The rows below fall into families. The same turns and mirrors carry the whole set onto itself and the rows of a family onto each other. For each named row, which other rows are in its family? Write them in the order they are listed.
These 30 rows form 6 families of 5 rows each.
j716: [  6  20   0 -18  -8  -2  -4   3 -17   2 -10  -4   2  23   5  -2  -1  -1
   5  16   6   2  -3]
j260: [ -4  15  14  -7 -15  -5  -8   8 -18  -1  -1  -9  -5   9   2 -21  -5 -18
  -5  -3   7  13 -15]
j612: [ -9  13   0   8 -12   7  -4  15 -14  -7   3  -4   9   3  11  -2  -3 -12
  -8   6   2   7 -21]
j419: [ -5   7  12   1   3 -11   0   3  -7  -7   3   6  -3  11   4  -1  -8 -10
  13   4 -12  10   6]
j83: [  2  18  -7  -8 -10   9 -13   3 -11   3 -14  -1   5  13  12  -2  -2 -10
   5  13  10   6 -10]
j890: [ -6  15  -2  11   0   4   2  14 -14  -8   1   2   3   7   7  12 -12   0
   1   5  -1   8 -17]
j566: [  0  12   8  12  -4  10   6  21 -12   2   7  -7   7   8   8   0  -5  -9
  -3  12  -1   3 -18]
j810: [ -4  15  18   4  -6  -6   1  16  -8 -10   2   0  -4   6  -3 -20  -3  -9
  -3   1  11  18 -10]
j41: [ -6   5   3  -2  -1 -13  -6  -1  -8  -7   2   2   4   8   5   0  -7 -10
  18  11  -7   2   7]
j159: [ -5  18  -5   6  -7   2  -5  11 -19  -9   2  -5   8   7   6   6 -13   2
   0   6   7   6 -23]
j372: [ -3   8   4   3  -4  -9  -1  13  -5   5 -11  -5 -13   3  -8 -17  -7 -14
   8  10  16   5   1]
j856: [ -7   7   1   5  -2 -11   2  11 -16   7  -6 -10 -16   5  -7  -2 -20 -11
   9   2   3   2  -5]
j691: [-10   2  -1   2 -11  -7  -5   9 -11   8  -5 -11  -7   1   1 -12  -8 -24
   6   9   2  -3  -1]
j381: [ -5   6   6   7   0  -4   1  11   3  -7  -2   9   3   4   3  -7   2 -11
  10  15   2   8   7]
j944: [  3  19  -4  -9  -3  -1 -12  -2 -13  -6  -7   3   8  16  10   4  -7   1
  14  11   6   8  -6]
j515: [ 13  19   4  -6  -3  11  -4   8 -11  12 -10  -5   1  20   8  -4  -4  -6
   8  16   9   5  -9]
j666: [  4   8  18   0   0   1   2   8  -4   1   6   2   6  15  10  -7   2 -14
  10  14 -11   7   3]
j657: [ -1  19  17 -13 -12  -9   2  10 -22  -7   6  -8   1  19   1 -13  -3  -4
  -8   3   0   9 -12]
j607: [ -6   7  10  -7  -6 -11   5   7 -10  -7   7  -1   6  14   5  -3   2  -9
   4  14 -13  -1   6]
j868: [ -4  15  -2  14  -4   6   2  21  -7  -5  -4   0   2   2   1  -3  -5  -4
  -3  11  16   9 -16]
j961: [ -7   6   4  -3  -7 -18  -5   4 -17   3  -1 -13 -10   5  -7 -11 -17 -13
  12   3   4   0  -2]
j78: [ -5   7   7  -6  -8  -3  -8   0  -4  -5  -1   5   7  10  13  -9   4 -19
   9  10  -8   7   5]
j551: [ -7  16  13  -1  -9 -12  -4   9 -23  -9   8 -10  -1   8  -1 -12 -14  -6
  -1  -5   4  12 -18]
j907: [ -1  21  16  -3  -4  -6  -2   8 -20  -7   1  -3  -8  14   0  -8 -13  -3
  -1  -8   4  19 -16]
j609: [  6  20   3  -3  -2   5  -6   7  -3  -5 -13   8   2  14   5  -8   1  -2
   7  13  17  15  -4]
j718: [  2   5   6   5  -4  -1   4  15 -11  16  -3 -14  -9   8  -2  -8 -10 -18
   8  14   2  -5  -3]
j760: [  5  19  -2  -7   1   1  -7   0 -12   2 -14   3  -5  18   5   5 -11   0
  14   8   7  10  -3]
j356: [ -4   9  -1  -7 -11 -12   4  12 -19   8  -5 -17  -9  11  -6  -6 -10 -10
   2  13   4  -8  -3]
j108: [ -6  13  -4   2  -9   1   6  18 -18  -4   4  -8   8  10   5   7  -4  -1
  -6  15  -1  -4 -15]
j820: [  7  17  24  -5  -7   0   0  12 -16   5   3  -9  -5  17   2 -19  -5 -12
  -1   2   4  13 -12]

Which other rows belong to the same family as j856? j419, j890, j907, j760
Which other rows belong to the same family as j551? j41, j159, j944, j961
Which other rows belong to the same family as j609? j810, j372, j381, j868
Which other rows belong to the same family as j691? j260, j612, j83, j78
Which other rows belong to the same family as j820? j566, j515, j666, j718

The rows below fall into families. The same turns and mirrors carry the whole set onto itself and the rows of a family onto each other. For each named row, which other rows are in its family? Write them in the order they are listed.
These 32 rows form 4 families of 8 rows each.
j859: [ 2  1  7 -9 19 -2  1  1 18]
j412: [11 -7  6 -4 17 -5 -3 -6 -5]
j216: [ -2 -15   2   5  19   2  -2  15   7]
j383: [ -2 -22   7  -2   7   9  -6   1  -8]
j192: [  3  -7  10 -18   6   5  -2 -11   3]
j939: [  2 -13  -2   5   6   0  -5  -1  16]
j502: [ -1 -10   8 -13  20  14   2   4  -7]
j762: [ -3 -25   4  -4   7   9   1  -2  -4]
j663: [ -7 -18   8 -10   9  14   6   4  15]
j367: [ 4  3  9 -9 18 -2 -5  6 14]
j773: [  3   2  11 -10  16   3  -4   3  17]
j631: [ -4 -23   4   1  10   5  -1  -2  -7]
j559: [ -5 -14   9   2  18   0   1  16   5]
j606: [ -3 -10  15 -14  23   9   3   7  -3]
j504: [ -9 -15   4 -10   8  11  -1  11  14]
j36: [  5  -8   5 -13   8   7  -6 -14   5]
j385: [ -8 -12   3  -9   7  15   7   3  12]
j958: [ -5 -14   5 -11   9  12   4   5  18]
j24: [ -3  -9   3 -19   7   4   1 -11   7]
j257: [  4  -8  17 -13  19  10   5   3  -3]
j331: [ -3  -8  17 -14  20   9   0   2  -5]
j505: [  8  -9  11  -2  19  -8 -12  -1  -2]
j203: [  5 -14   7   4  18   2  -5  17   2]
j584: [  0 -27   0  -4   9   6  -6  -3  -1]
j641: [  4 -12  -2   1   3  -3  -7  -4  12]
j643: [ -4 -14  -3   2   6  -3  -9  -1  13]
j825: [ -3 -13   7   3  24   3  -3  14   7]
j561: [  3 -12   2  -2   5  -8  -6   1  16]
j752: [ 6 -8  7 -1 17 -5 -8 -1 -9]
j572: [  2  -8   9 -12   2   5  -2 -13   4]
j632: [  2   5  10 -11  16   0   2   8   9]
j276: [  6  -4   7   0  16  -5 -11  -3  -4]

Which other rows belong to the same family as j276? j939, j663, j773, j631, j331, j825, j572
Which other rows belong to the same family as j504? j412, j502, j24, j203, j584, j561, j632

The rows below fall into families. The same turns and mirrors carry the whole set onto itself and the rows of a family onto each other. For each named row, which other rows are in its family? Write them in the order they are listed.
These 40 rows form 8 families of 5 rows each.
j754: [ 12 -12 -19  -6  16  -2  -6   5  -1  -6   1  -8  -2   1 -11  -1  17]
j441: [ 11 -17  -8  -5  -5  19  -1  12  -1   1  -1   0  11   4  -6  -4   8]
j701: [  8 -16  -2   7  32  11  -3  10  -1  -5 -14  -1   3   6 -10  -5  -1]
j854: [ 17  -5  -6   4  20  -4  -5   0   4  14 -19 -10   2   5  -7  -9   2]
j77: [ 15  -2   2  -7  17   5 -14  17  -7 -10 -11   1   2  14 -14 -13  -4]
j444: [ 10  -2   1  -4  11   9 -15  20 -12  -9 -11   4   3  12  -7  -5  -5]
j315: [  9  -1 -11   7   7   3  -8   4  -3  12 -12  -5  -2   0   5   5   2]
j571: [ 17 -10  -1  -3   5   9  -2  -3   1  -1   4  -3  -9  10   3 -18   9]
j732: [  1 -13   1 -12  20  -4  -9  10   1   7 -12   7   6   1  -7 -14  -7]
j558: [ 17 -20  -4  -7   5  13   1   9   4   2  -8  -4  16   8 -15 -16   7]
j118: [ 16  -6   1   6   3  10 -11  16  -4  13   4   1   9  -2   3  -6   8]
j901: [ 22  -3  -1   3   5   6 -10  14  -2   8  11  -2   2  -3  -1 -10  12]
j90: [ -1  -7  -4 -13   9  -1 -10  11  -4   1   2   9  -5  -3   0  -3  -2]
j158: [  5 -11  -7   7  22  14  -4  11  -5 -10  -3   1  -6   2  -2   6   2]
j91: [ 18 -13   3  -2  12   7  -1  -4   4   3  -5  -4  -2  13  -1 -25   6]
j677: [ 13 -17   5   2  11  10  -2  -1   1   9 -13   0   6  13   3 -22   2]
j297: [ 16   0   0  -7  14   5 -14  17  -8 -13  -6   0  -2  12 -13 -10  -2]
j425: [ 17 -10   4   7  10   8 -11  16  -2  17  -4   0  16   0  -1 -12   5]
j52: [ 10  -6  -7   7  13   1  -7   3   0  17 -21  -5   5   3   0  -1   0]
j843: [ 20 -16  -7 -10   3  12   1   7   5  -2   1  -6   8   7 -16 -15  11]
j117: [ 16 -14  -9  -9  -4  15   0   9   1  -4   5  -3   5   5 -10  -8  12]
j129: [  2 -19 -16   1  13   5  -8  11  -6   4 -14  -1  13   1  -2   5   8]
j988: [ 11 -10  -7   4  27  10  -3   8  -1 -13   0  -3 -10   3  -8   0   5]
j8: [ 26  -5   1   1  13   3  -9  12   2   9   7  -5   4   0  -8 -18  12]
j64: [ 12  -4   3  -4  15   7 -15  18  -9  -7 -15   3   6  13 -11 -10  -6]
j833: [ 10 -11  -1   1  -1  14  -3   0  -4   3   1   2  -5   8  11 -10   6]
j714: [ 13 -13  -4   4  33   8  -2   7   1 -10  -6  -4  -4   5 -13  -7   3]
j831: [ -3 -11  -1 -10  12   0 -10  13  -4   7  -8  10   4  -2   0  -5  -6]
j829: [  7 -10  -1 -16  22  -8  -7   7   4   2  -4   4  -2   1 -12 -17  -2]
j406: [ 20  -1 -10   1  17  -5  -5  -2   5   8  -9 -11  -7   4  -8  -8   7]
j359: [  4 -15  -4   9  26  15  -5  12  -5  -5 -12   2   2   3  -3   3  -2]
j498: [ 12 -20  -5  -5   0  17   0  11   0   4  -9   0  18   7  -9  -9   5]
j799: [  5 -13 -20  -2  10   4  -8   9  -6  -2  -2  -2   3  -1  -2   8  13]
j936: [  8 -15   3   3   3  15  -4   2  -4   9 -10   3   4  10  10 -13   2]
j137: [  7 -21 -13  -1  23   0  -6   8  -1   5 -18  -5  16   4 -11  -5   8]
j874: [ 23 -10   5   4  16   4  -9  13   2  14  -2  -4  13   2  -8 -20   8]
j822: [  6  -6  -4 -16  15  -6  -8   8   1  -2   4   5  -9  -1  -7 -11   1]
j642: [ 15   2 -12   3   9  -1  -6   0   0   7  -4  -8 -10   1   0   1   7]
j256: [ 12   1  -1  -6  10   8 -15  18 -11 -12  -6   3  -2  11  -8  -5  -2]
j894: [ 14 -17 -15  -5  24  -4  -5   4   3  -2  -9  -9   7   4 -16  -9  13]

Which other rows belong to the same family as j558? j441, j843, j117, j498
Which other rows belong to the same family as j137? j754, j129, j799, j894
Which other rows belong to the same family as j833? j571, j91, j677, j936
Which other rows belong to the same family as j822? j732, j90, j831, j829
Which other rows belong to the same family as j874? j118, j901, j425, j8
Which other rows belong to the same family as j988? j701, j158, j714, j359

The rows below fall into families. The same turns and mirrors carry the whole set onto itself and the rows of a family onto each other. For each named row, which other rows are in its family? Write them in the order they are listed.
These 30 rows form 5 families of 6 rows each.
j648: [  7   1  -2  -9  -3  -4  12   1  -4   2  -2  -2   9 -10   2   5   2  -4
   1 -13  -8]
j751: [ -3   4   2   4  -7  -2 -14   2  10  -6  -9   2  -9  -6  -6 -10   2   3
 -17  -5   6]
j990: [ -5   5   8   8 -12   4 -12  -3   9  -3  -5  13 -12  -4   2  -2  -4   0
 -15   1   3]
j943: [  7  -4  10   3 -14   7  -9  -1  19   0  -5   2  -8  -3   4  -6   0  -1
 -12  -4   0]
j769: [ -2   4   4  -7   2  -4  15   3  -8 -11  -5  -5   8  -6  -4   5   3  -9
  -7   4   6]
j477: [  7  -5   5  -7   5  -4  11   3  -3 -13  -2  -2   7  -1  -6  -1  -9  -4
  -5   4 -10]
j522: [ 5  5 -3 -6  5 -3 17 -2 -1 -4 -3 -6 11 -7  3  0  0 -4  4 -4 -3]
j479: [  6   2   5  -5  -9   7  17   6 -10  -7  -2  -5   1  -5  -5   6   0  -3
  -6   3  -4]
j390: [  6   1   3  -8 -10   4  16   5  -7 -11  -3  -6   0  -4  -7   4   2  -3
  -4   5  -5]
j771: [  2  -2   6   2   7  -6 -13 -10  -8  15  -4   4  -3   8   7   8  -4   3
   1  -4   3]
j109: [  7  -3   6   1  -3  -9 -10  -6 -14  14   5   1   1   0  10   2  -3  -8
   8   4   6]
j675: [  6   0   0  -3  -4  -1   8   8  -7 -12   2  -3  -2 -21   1   4   0  -7
   1  -8  -1]
j704: [  0   5   6  10   0   5  -1   0   9  -4 -17  -2  -9  -9  11   1   0   9
 -15   2   2]
j775: [ -4   7   6  11   0   5  -8   0   6  -1  -8   2  -7  -6  -2  -8  -3   3
 -21  -4  10]
j637: [  0 -11  -3  -1   1  -6 -11  -3  -3  -4   4   1  -6  17  14   5   4  -6
   2   0   0]
j968: [  8   3   6  11  -7  -1 -15   9   2  -5 -10   4 -13  -6   4  -9  -2  10
  -6   3   3]
j9: [  2   1   2   4  -9  -1  -7   3  11  -7 -18  -1 -11  -9   7   0   5   9
 -12  -1  -2]
j610: [  9  -7   8  -6   0  -1   9   6  -8  -5  -2   2   6  -5  -5   5  -9  -5
 -11  -4 -13]
j913: [  7   4   9  15  -3   2 -12   8   0  -3  -9   4 -12  -7   7  -8  -5  10
  -8   4   5]
j497: [-1 -9  2  5  6  0 -7 -4 -9  2  5  2 -4 14 19  8  0 -6 -3 -3  2]
j895: [  0   0   3 -11  -7  -5   9   7 -10  -6  -5  -2   6  -9  -6   9   7  -9
  -9  -4   1]
j618: [  1  -2  -6  -4   3  -3 -14  -4  -8   7  -1  -3   4  14   6  -6   6  -4
   2   6  10]
j42: [ -6   6   7   9  -9   3 -10  -4  11  -7  -5  11 -12  -2   2  -5  -5   1
 -12   6   5]
j649: [  1  -3  -2  -2   1   2 -14  -2 -14  15   0   1   4  10   9  -1   5  -4
  -4  -2   8]
j221: [  7  -2   4   0  -2 -12 -10  -7 -10   8   5  -1   0   2   8  -1  -2  -8
  12   9   7]
j196: [  5   2   0  -1   1   0  11   6  -6 -15   2  -5  -1 -19   2   2  -2  -7
   2  -3   2]
j755: [  5   0  12   8  -5  10  -2  -4  19  -1  -5  -1  -6  -2   7  -8  -4  -1
 -12   3   6]
j452: [  2  -2   1  -2   7 -12 -15 -11  -2   6  -5   1  -3  12   4   3  -2   3
   7   1   3]
j199: [  0   1  -4  -3   4   2 -13  -5 -10   6  12  -3   4  12  10   1  -7  -2
   2   2   2]
j731: [  1  -1  -6  -6   0   0 -16  -3  -9   6  12  -2   2  12   8   2  -4  -2
   2   0  -1]

Which other rows belong to the same family as j675? j109, j968, j913, j221, j196
Which other rows belong to the same family as j479? j990, j390, j42, j199, j731
Which other rows belong to the same family as j497? j943, j477, j637, j610, j755

The rows below fall into families. The same turns and mirrors carry the whole set onto itself and the rows of a family onto each other. For each named row, which other rows are in its family? Write them in the order they are listed.
These 32 rows form 4 families of 8 rows each.
j567: [-14  -6   8   7  -6  -7   1  -8   1   6  -7   0  -2   3   6  -1]
j375: [ 11   6  -5  -3  -5   4   3   1   5  -2  -6  -7  11  10 -12  -4]
j545: [ 9  4 -9  2 -4  6  2  4  3 -4 -6 -4 15 10 -8 -5]
j70: [  7   1   4  -1  -4  10  -6  16   0 -10   2  -7  -4  -7  -4  -2]
j934: [  4   3  -4  10  -7  -3   7 -18   6  12   0  -3  -1   6   6   1]
j982: [-15  -4   9   3   1  -8   0  -6  -3   3  -3   0  -4   6  10  -1]
j710: [15  8 -3 14 -3  8  0 15 -7 -1  3  2  4  2 -8 -4]
j239: [ -4   2   3  -8   2   1   6   9  -1  -5  -8  -1   4   5  -4 -16]
j49: [ -1  -5   5   3  -4   0  -8  -1   5  -2   9  -2 -10 -10  14   6]
j724: [11  1 -1 16 -1 -6  0 -4 -4  8 11  7 -3  2 10  7]
j226: [  9   3   5  -5  -5  10  -2  14   1 -10   1  -4  -6  -7  -6  -2]
j215: [ 10   6 -10  -1  -2   1   2   2   4   0  -3  -4  14   9 -10  -8]
j316: [  2   3  -3   8  -6  -6   5 -17  10   5  -1  -4   5   8   7   3]
j750: [20  3 -4 10  1  3  0 13 -7 -1  5  4  4  5 -7 -2]
j197: [  3   6   4  -1  -4   8  -1  17  -2 -13   0  -2  -6  -8  -3  -6]
j931: [ 17   7  -1   8  -2   4   1  13  -9  -1   4   3   1   6 -11  -1]
j981: [ -3   0   0  -8   4   6   3  10  -3  -5  -8   0   3   9  -3 -15]
j774: [ 7 -3 -5 15  3 -6  0 -5 -3  7 12  8 -3  2 12  5]
j305: [-14   1   8   8  -5  -6   0 -10  -3   6  -5  -1  -4   4   8   0]
j18: [ -2  -1   7  -8   3   2   3  10  -5  -3  -7   0   1   9  -8 -12]
j458: [  4   5  -2   7  -6  -3   8 -18   6   7   0   0  -1   5  10   2]
j679: [ -5  -7   2   7  -4  -1  -8  -2   6  -3   6  -2  -6 -10  13   8]
j685: [14  8 -7  9 -3  4 -2 15 -8 -3  6  2  4  1 -8  1]
j48: [ -6   1   7  -4   2   3   4  11  -6  -4  -9  -4  -1   9  -6 -12]
j170: [12  5 -7 -1 -3  4  7 -1  6 -4 -7 -7 10 11 -8 -8]
j31: [11 -3 -1  9  0 -5 -3 -8 -4  7 11 10 -3  0 13  5]
j123: [-16  -4   7  10   0  -8   3  -5  -1   5  -2  -1  -4   3   9  -3]
j495: [11 -3 -5 10 -1 -2 -1 -6 -3  7 11  7 -9  1 11  7]
j366: [ -4 -10   4   3  -5  -1 -10  -2   2  -3   3   3 -10  -8  12   7]
j35: [  1   2  -6   9  -3  -4   8 -16  10   6   1  -5   2   4  10   1]
j591: [ -5  -6   5   4  -6  -1 -12  -3   1   0   4   0  -4  -9  13   9]
j262: [ 5  4  3 -3 -3 14  0 16  0 -8  1 -4 -5 -7 -1 -8]

Which other rows belong to the same family as j262? j545, j710, j981, j305, j458, j31, j591
Which other rows belong to the same family as j495? j567, j934, j239, j215, j197, j685, j366
Which other rows belong to the same family as j931? j375, j226, j774, j18, j679, j123, j35

The rows below fall into families. The same turns and mirrors carry the whole set onto itself and the rows of a family onto each other. For each named row, which other rows are in its family? Write them in the order they are listed.
These 32 rows form 4 families of 8 rows each.
j594: [ -2  -1  -6  14 -11  -4   4  11  -2   8  -9  11  12   7   5]
j102: [  4 -15   4   5   0 -11   6  16   4  -5   4  -1   2  15  16]
j816: [  3  -3   3  11  -4 -10   4   6  -3   3   6  11   6  10   5]
j560: [ -7  -2 -19   9 -20   6  19   2   4 -10  -4   4   2   7  -2]
j837: [ -2   9  -8  14 -14  10  13  12  -2  -6  -8   9   5  12   7]
j920: [  1 -15 -17 -10  -7  -1  21  11   6   1   6  -1  -8  16  14]
j899: [ -7 -10 -25  -1 -19   5  12  17   6 -10  -2  -1  -8  13   5]
j797: [ -4 -12 -25  -3 -16   1  11  16   6 -13   2   1  -8  15   2]
j490: [  0   1  -5  15 -13  -6   5  12  -1   9  -9   8  10   7   6]
j430: [  0   8  -9  11 -14  11  17  11  -2  -5 -11   5   2   8   4]
j826: [  1  -2   4   8  -4 -10   5   6  -5   3   9  10   6  13   7]
j72: [ -9  -4 -20  10 -21   8  19   4   4 -10  -5   2  -2   7   0]
j50: [ -1 -16 -15 -10  -7   2  21  10   5  -3   8  -4  -8  18   9]
j563: [ -2   3  -7  10 -14  -2   7  13  -1  10  -9  11  11  11   5]
j112: [ -3 -12 -25   0 -17   6  11  15   5 -12  -2  -1 -10  12   4]
j205: [  3  -4   4  10 -10  -9   2   8  -4   2   8  12   6  12   4]
j689: [  1   9  -9  12 -16  10  11  10  -2  -6 -10  10   3  11   6]
j206: [ -1   9 -12  14 -14   9  16  10  -2  -5  -9   8   4  12   5]
j910: [-10  -5 -17   8 -19   5  19   3   6 -16  -7   3   0   7   1]
j432: [  2 -12   6   5   3 -12   6  14   2  -4   3  -1   3  16  14]
j337: [  0 -15   6  10   1 -11   9  13   0  -7   4  -1   5  14  13]
j374: [ -2   4  -6  14 -14  -4   4  11  -1   7  -9  11   9   9   7]
j98: [ -2 -15  -5  -5  -4 -12  14   9   1  -1   4 -13  -9   9  10]
j742: [  1 -16  -2  -5  -4 -11  12  10   3   1   3 -11  -9  11  11]
j156: [  4  -2   5   8  -6 -11   3   5  -6   1   6   8   6  15   5]
j654: [  2 -12  -2  -3  -4 -12  15  10  -1   0   1 -13  -9  12  14]
j131: [  2 -17   5   6   0  -9   7  13   2  -3   3   0   2  15  17]
j818: [ -1 -16 -16 -10  -9   1  21   7   6  -5   5  -2  -7  20  13]
j12: [  2 -15  -7  -4  -3 -12  13   9  -1   0   4 -13  -9  12   9]
j416: [ -5 -12 -23  -1 -19   4  14  15   7 -12  -1  -3  -8  17   4]
j915: [-10  -3 -20   8 -18   6  20   2   3 -10  -8   4   2   9   0]
j15: [  2 -13 -16  -9  -8   2  23  10   7  -5   6  -3  -8  18  11]

Which other rows belong to the same family as j15? j102, j560, j837, j899, j490, j826, j98
Which other rows belong to the same family as j742? j816, j72, j50, j206, j432, j374, j416
Which other rows belong to the same family as j654? j920, j797, j430, j563, j205, j910, j337

